0: [176 120  51 226 137 216 123  24 122 135 174 127 203 134 123 111 109 147
  89 114 162 109 148 131]
1: [171 148  74  62 113  46 169  78 134 104 145 183  93  93 149 139 103 178
 104 113  88 120 124 121]
2: [120  75 125  80 141  36 177  96 109 122 119 121 139 100 152 116  90  85
 122  73 222 153 129 157]
3: [176 159 123  69 163 158 119 132 145 138 152 136 133 106 128 119 154 138
 155 143 148 127 132  93]
4: [ 92 123 143 121  81 159  91 119 157 121 145 115 157  67 117 117 166 105
 155 150 104 117 100 147]
5: [122 174 172 120 107  76 111 106  87 131 129 172 192  84 135 103 115  99
  77 191 142  91 222  80]
6: [145 114  68 135 205 149 166 133 157  58 109 153  88 160 125 152 187 100
 136 124 135 105  49  74]
7: [137  76 159 105 127 139 140 202 135 117 100 136 119  85 119 141 207 111
 101 152 110 106 112 156]
8: [126 137 118 138 117 147 107 158 139 135 135  84 111 118 114 117 122 114
 142 110 115 138 114 122]
9: [145 100 129 153  63 154 154 109  96 127 164 141 166 157  91  93  56  91
  94 178 102 121 100 154]
10: [106  30 157 112 170 128 136 100 101 180 113 106 115  98  82 122  99 125
  87 134 126 157 113 166]
11: [ 35 121 163 145  88  67 117 132  86 106 125 109 105 143  93 114 185  94
 100 151  75 146  53 212]
12: [176 158 134 115 143 110 117 112 136  61 138 121 150  93 120  78 133 117
 187 117 160  75 101 127]
13: [ 95 115 148 151 159 161 122 167  91 158 132  97 138 144 192 167 150 126
 130 168 121 138 111 102]
14: [159 154 124  77 174 153 136 150 166 138 148 122  99  89 139 125 103 156
 173 126 105  77 132 110]
15: [101  91 120 170  83  99 176 153  96  99  67 148 139 160 195 146 129  94
 105 102 152 179  99 160]
16: [135 195  98 157 165 192 153 161 125 125 102 103 114 121 112  92  93 114
 157 158 100 148 147 160]
17: [119 111 169 171 157 154  89 119 115 109 152 137 144 113  97 140 182 131
 126 105 178 115 141 158]
18: [142 135 126 162 167 150 151 131 120 130 160 103  86 202  95 147 159 124
 133 128 110 144  89 147]
19: [104 152 123 124 116 108 111 122 180 151  56 103 111 148 121 116 130 116
 141 132 114 134 139 134]
20: [175 178 145 156  66 127 136 101 154 155 161  97 173 148 141 136 165 151
 139 101 132 151 130 193]
21: [163 154  77 108  83 114  87 120 192 110 133  87 129 141 127 152 149  65
 157 187 112 171 190 153]
22: [122 110 118 146 121 121 102 119 133 152 110 129 134 109  85 118 135 184
  77  80 122 163 121 137]
23: [164 157 126  76 173 154 118 140 169 148 133 121 104  86 143 125 107 157
 160 133 102  74 135 102]
24: [114 143  67 104 140 129 143 137  93 123 127 106 130 103 139 107 100 147
 174 133 151 152 146  87]
25: [ 65 131 116  92 100 118 124 122 136  95 156 114  98  71 118 103 143  62
 175 143 104 103  93 126]

[155 178  97 175 150  98 176 111 152 142 156  98 177 163 157 181 150 144
 136 107 204 108 170 139] 20 17 3
[170 154 134 116  76 181 112 145 143 148 140 139  94  88 166 145  92 113
 149  86 105 179 119 147] 8 3 14
[179 165 126 112  75 186  99 153 144 155 145 133  86  77 159 144  83 112
 151  89  99 181 131 154] 8 14 23
[146 135 122 104 238 182 122  96 146 110 164  78 161 130 169 108 196 129
 190 168 123 137 159 115] 3 23 14
[107 168 197 123 144 139 125 122 195 137 133 121 131 205 122  92 149 122
 140  95 111 113 148 176] 19 8 18
[163 145  89 109  82 115  92 130 199 112 137  84 132 156 122 146 154  60
 152 181 117 168 176 157] 21 19 8
[118 136 135 148 130 160 111  91 154 157 105 161 184  78 123 155  95 163
 114 112 161 153 114 115] 22 8 17
[158  36 143  87 119 109 139 145 149 134 125 154  81 155  96 187 189 102
 115 164 141 104 178 110] 7 3 17
[182 178 140 158  65 125 140 109 163 162 150  96 178 142 127 137 176 155
 142 102 124 145 121 185] 20 8 22
[150  97  96 103 179 109 140 154  91 115 128 112  50 182  89 136 108 123
 138 178 107 106 126 105] 18 8 24
[116 190 143 112 151  99  99  83 170 149 101 111 153 136 238 137  73  95
 133 114 139 157 106 115] 19 8 13
[101 143 143 115  84 168  84 138 156 133 154 103 140  69 105 114 153 103
 158 151  95 119  88 153] 4 8 25
[110  78 116 175  89 121 184 132 100 111  67 152 130 176 192 153 137 102
 109  96 152 170  97 148] 15 13 19
[128 140 141 197 140 155 141 103 158 133 161 128  53 181 101 195  64 154
 170 122  48  61 100  92] 18 8 14
[173 125  81 115 118 102 114  85 165  91 107  94 115  96 165  78 157 106
 138  79 113  81  62 118] 12 8 25
[115 173 161 125 125  84 116 101  96 141 130 168 178  83 131 105 113 106
  76 194 122  86 219  87] 5 3 24
[140 156  84  75 108 105 127 119  84 169 131 164  76 151 100 153 113 152
 100 215 106  91 144 166] 1 19 3
[136 151  89  77 105 100 127 116  84 170 140 174  82 150 101 165 114 164
  86 210 110 100 144 169] 1 3 9
[114 100 117 176  99 147 152 149  86 144  88 102  68 125  19  58  55 125
 136 103 101 113 118 128] 8 22 16
[160 177  90 186 147 107 174 113 150 140 153 100 176 166 154 184 141 133
 132 112 201 112 165 144] 20 17 18
[125 120 117 145 126 121  90 125 134 147 115 120 134  97  92 122 136 187
  73  87 114 159 130 133] 22 8 17
[119 164 142 186 151  90 120  87 169  69  92 164 131 129 119 166 167 130
 102 154  82  86  93 126] 19 6 17
[ 74  41 180 129 125 129 105 147 122 151  90 156 139 134  93 173  95 181
 113 192 101 109 153 155] 10 22 7
[178 144  65  51 121  39 176  72 135 103 138 187  76 102 153 134 115 173
 102 107  84 118 132 127] 1 14 23
[119 184 138 109 160 106 102  92 165 148  99 110 140 150 226 135  75  97
 136 110 137 153 101 115] 19 8 13
[135 140 121  91 223 177 111  95 137 115 158  80 170 133 178  92 174 132
 172 181 116 147 168 118] 3 24 23
[ 87  72 120  93 133 106 147 171  77 109 135 118 166 127 206 110 142 169
 122 163 126  69 148 155] 13 7 24
[108 141  98  88 159 161 154 145 108 147 153 120 188  94 156  61 238 176
 100 145 124  72 158 105] 3 7 24
[116 112 131 152 116  70 107 168 132 124  59 169 105 146  65 154  93 146
  59 118 140 134 116 103] 22 19 8
[168 114  80 131 127  77 114  79 146  48 168 126 137 124 188 147 144 135
 116 132  55 143 116  84] 1 8 24
[125 174  97 151 165 189 152 155 120 120 101 108 117 124 121  95  97 100
 143 160 109 148 147 163] 16 8 24
[132 154 122 146  89 154 150  85 136 127 203 117 155 185 152 102  91  72
 136 137 119  92 125 146] 9 8 20
[139 129 122  95 234 180 111  98 138 119 159  82 163 130 180  99 191 132
 177 170 123 142 171 120] 3 13 23
[ 89 108 136 146 166 151 127 165  91 156 117 100 138 139 189 169 147 126
 122 170 116 143 126 101] 13 8 24
[ 71 108 140 145 148 119 126 122 126 123  40 131 184 139 137  95 117 131
 121 168 122 137 113  89] 19 13 24
[ 48  87 150  78 109 145 142 133 158 158 173 157 136  93 103 116 135 141
 109 117 112 100 174 115] 4 8 22
[105  87 124 118 101 156 160 137 128 128 155 118 117 124  89  97  72 109
 175 143 122  93 137 118] 8 25 24
[129 174  94 160 168 201 159 157 123 118  89 115 123 116 104  89  97 102
 154 153 120 156 137 153] 16 8 24
[114  84 120 179  89 115 178 152  96 104  67 150 128 165 188 149 135 105
 110  92 150 173 102 145] 15 13 8
[115 101 148 118 146  73 122 104 118  73 152 136 100 118 137 130  88 148
 146 106 103 141 133 134] 8 24 1
[ 89 141 121 122 166 159 190  96 156 154 138 186 167 102 130 177 143 121
  96 135 154 134  85  93] 3 13 22
[131 103  77 137 115 139 154  92 201  71 163 141 187 117  87 147 120 119
 125 132 128 137  44 172] 4 8 9
[ 24 122 160 153  84  80 119 123  85 115 116 120 107 145  99 120 196  92
  93 152  86 151  64 208] 11 4 25
[137  84 163 105 140 135 143 200 144 116 102 133 119  93 120 138 205 112
 103 152 108 106 116 155] 7 8 4
[165 164 125 112  81 176 111 146 149 146 141 127 104  90 173 141  93 122
 150  85 101 181 116 149] 8 20 3
[ 74  76  87  89  81 134  99 176 118 130 132 118 142 116  92 114  54  89
  87 139 116 221  45  79] 8 9 22
[165 114 169 150 116 161 127 137  91 141 182 129 112  91 144 147  82 134
 115 101  90 127 105 124] 8 14 13
[146 145  78 137 116 190 118 141  81 154 134 114  89 107 122  93 153 125
 143 108 138 109 157 137] 8 24 16
[130  93 160  98 124 121 134 193 141 123  93 137 120  94 113 123 199 103
  94 154 111 105 124 148] 7 4 8
[178 130 172 131 125  81  97 164 165 103 116 109 114  90 127 176 159  73
 126 148 142 122 137 190] 7 8 17
[ 96 113  71  87 131 139  94  80 106 141 119 128 122  86  98 101 165 210
 146 135 123 131 121 162] 22 24 4
[157 117 124 144 123 112 127 118  99 161 110 138  98 121 122 147 141 163
 108  76 167 133 146 112] 22 8 17
[ 92 138 141 120  81 167  78 134 152 122 146 117 144  65 106 113 155 105
 164 152 107 116  96 140] 4 25 8
[ 51  96 134  92 124 121 131 136 104  82 108 145 107 123 207 105  88  94
 168 143 104 121 124 130] 25 24 13
[170 139  68  56 121  40 171  79 130 101 137 187  95  84 150 149 101 184
 100 116  93 134 116 123] 1 24 14
[ 28 127 160 149  81  80 118 125  90 113 120 115  99 143  93 111 196  91
  99 146  83 145  60 209] 11 25 4
[ 77 118 154 149  64 143 105  84 103 150 111 164 188 112  90 126 137 149
 152 174 146 124 137 111] 4 17 22
